[[125 121 107 131 123]
 [124 129 116 129 126]] gives 107

[[135 135 136 135 135 137 137]
 [151 151 151 152 150 122 153]
 [144 143 145 144 145 128 145]] gives 136

[[153 103 103 102 103 102 152]
 [150 105 104 104 103 105 150]
 [103 153 147 154 151 154 103]] gives 103

[ 99 145 131 121 138 139] gives 131

[140 154 148 155 152 156] gives 148

[106 104 152 111 151 152 154] gives 152

[132 131 126 104 136 122] gives 126

[107 104 108 104 110 147 103] gives 108

[154 150 155 153 157 101 151] gives 155
---
[[143 127 125 128 126 129]
 [145 126 125 126 125 126]
 [158 113 113 114 113 113]] -> 113

[[119 118 120 118 120 155 119]
 [117 116 118 116 118 157 118]
 [132 131 132 131 132 142 132]] -> 142

[[146 133 119 126 123]
 [104 124 142 123 116]
 [124 120 134 116 126]] -> 116

[[126 129 113 141 120 121 129]
 [121 129 113 137 134 125 130]
 [128 128 112 140 115 103 122]] -> 103

[[104 131 151 120 133]
 [144 126 122 121 116]
 [122 129 100 122 131]] -> 122

[[102 110 104 143]
 [123 113 140 112]
 [110 114 115 133]] -> 115

[[118 123 116 117 111 115 104]
 [139 111 144 121 129 121  99]
 [121 138 109 123 141 124 134]] -> 124

[[145 135 115 145 140 145]
 [144 135 119 144 138 145]
 [153 142 112 153 142 153]] -> 142

[[119 150 113 122 134]
 [141 113 134 118 114]
 [128 123 107 108 137]] -> 108

[[125 128 129 135 128 128]
 [127 129 129 123 126 127]
 [141 117 125 120 107  99]] -> 107
---
[144 107 125 121 116] >> 116
[127 153 155 121 133 134] >> 134
[114 129 127  99 107] >> 107
[130 146 114 152] >> 152
[132 132 126 151 123] >> 123
[140 126 116 102 127 117] >> 117
---
[146 101 128 104 114] 128
[130 130 119 157 148] 119
[113 146 155 114 117] 155
[140 102 129 131 118] 129
[152 128 133 118 120] 133
[130 107 124 133 155] 124
[110 131 146 132 149] 146
[131 157 123 123 132] 123
[152 105 129 111 141] 129
---
[[128 120 118 130 130 132 131 134 121 127 125 131 128 122 118]
 [127 119 117 133 130 119 140 125 116 135 139 135 129 127 129]
 [125 140 125 139 107 123 120 129 116 128 128 130 124 127 128]
 [128 127 128 142 128 111 132 119 115 150 131 143 132 133 137]
 [141 136 126 146 129 126 124 134 115 130 124 130 126 126 126]
 [127 124 127 131 127 125 129 128 122 133 129 131 127 129 130]
 [136 128 136 134 140 130 124 133 121 129 124 132 145 129 128]
 [122 134 135 134 125 124 129 129 123 131 133 129 125 128 130]
 [125 123 138 131 132 133 116 132 133 132 123 127 147 141 129]
 [127 122 127 130 133 129 125 131 128 131 124 128 133 130 128]
 [125 125 135 130 130 132 123 131 128 130 125 126 137 142 130]] → 127

[[106 122 123 117 102 102 154 100 140]
 [113 128 107 145 148 102 155 143 127]
 [134 149 109 115 112 131 153 112 120]
 [121 130 118 150 138 138 146 126 118]
 [142 133 133 117 142 127 120 131 136]
 [132 140 112 151 107 143 111 126 103]
 [146 153 102 103 156 116 141 135 139]
 [155 105 120 128 116 136 130 128 145]
 [146 155 120 144 137 110 135 133 127]
 [117 128 133 112 115 154 150 144 120]
 [141 100 130 107 147 139 124 156 105]] → 117

[[131 125 120 140 124 157 136 155]
 [158 128 120 130 153 135 144 135]
 [132 145 118 105 117 156 128 129]
 [144 119 155 138 131 111 147 135]
 [149 123 139 118 150 111 142 142]
 [100 124 147 143 128 109 121 131]
 [104 136 144 140 122 103 142 123]] → 100

[[122 122 142 115 115 133 138 135 109 116 136 130 133 135 142]
 [123 123 142 114 114 134 139 137 108 118 137 129 136 137 142]
 [122 122 142 114 115 134 139 135 108 117 136 130 134 135 142]
 [122 123 140 118 118 132 137 132 113 116 134 131 131 133 141]
 [122 122 141 117 117 132 137 133 112 116 135 131 132 133 141]
 [122 123 140 117 117 132 137 133 112 117 134 131 132 133 141]
 [130 127 138 111 114 136 138 142 106 130 138 124 143 141 135]
 [122 123 141 116 117 133 137 134 111 117 135 130 132 134 142]
 [122 123 141 116 116 133 138 134 110 116 135 130 133 134 142]
 [122 123 142 115 116 133 138 135 110 116 136 130 133 135 142]
 [125 124 141 113 114 135 139 138 107 121 137 128 138 138 140]
 [123 122 142 114 115 134 139 135 108 117 136 130 135 136 142]] → 125

[[105 129 117 123 140 132 137 131 133 131 141 125 144 129]
 [149 126 117 124 130 124 139 119 125 140 120 142 128 130]
 [138 113 117 127 128 122 142 130 121 130 137 144 130 135]
 [129 123 121 117 133 139 131 140 125 127 137 134 138 127]
 [112 117 125 124 111 137 140 137 139 135 121 136 140 137]
 [116 127 115 124 127 132 137 136 126 125 130 132 140 127]
 [148 139 135 148 135 134 119 115 137 121 119 120 121 116]] → 116

[[100 147 113 119 136 112 131 140 122 102 123]
 [100 147 113 119 147 112 131 129 132 102 134]
 [110 157 113 119 147 110 131 129 122 100 123]
 [113 157 113 130 147 109 141 140 132 110 134]
 [110 157 124 130 147 110 131 129 132 100 134]] → 113

[[114 121 119 146 145 115 122 146 116 146 124 116 146 123]
 [111 119 117 144 143 112 120 144 112 144 122 113 144 121]
 [115 122 120 144 143 116 123 144 116 144 125 116 144 124]
 [129 120 122 120 121 139 119 120 139 120 118 127 120 119]
 [133 132 133 119 119 130 131 118 131 119 130 135 119 131]
 [132 130 131 116 117 132 129 116 132 117 129 133 117 129]
 [108 106 105 148 149 125 106 148 126 148 106 107 148 106]
 [130 120 122 119 121 141 119 119 141 119 118 127 119 118]
 [131 133 133 119 119 126 132 119 126 120 132 133 120 132]
 [131 121 123 121 122 141 120 121 141 121 118 127 121 119]] → 131
---
((121, 134, 143, 149, 152, 119), (135, 121, 114, 107, 105, 138))	121, 138
(142, 146, 112, 122, 132, 138, 104)	142, 104
(131, 154, 98, 152, 149, 146)	131, 146
((112, 105, 127, 137, 103, 108), (109, 129, 99, 98, 124, 116), (112, 105, 127, 135, 104, 109))	112, 109
(99, 153, 100, 108, 151, 134)	99, 134
((129, 127, 152, 104, 137), (148, 148, 115, 145, 148))	129, 148
(102, 142, 156, 144)	102, 144
(157, 156, 138, 119, 154)	157, 154
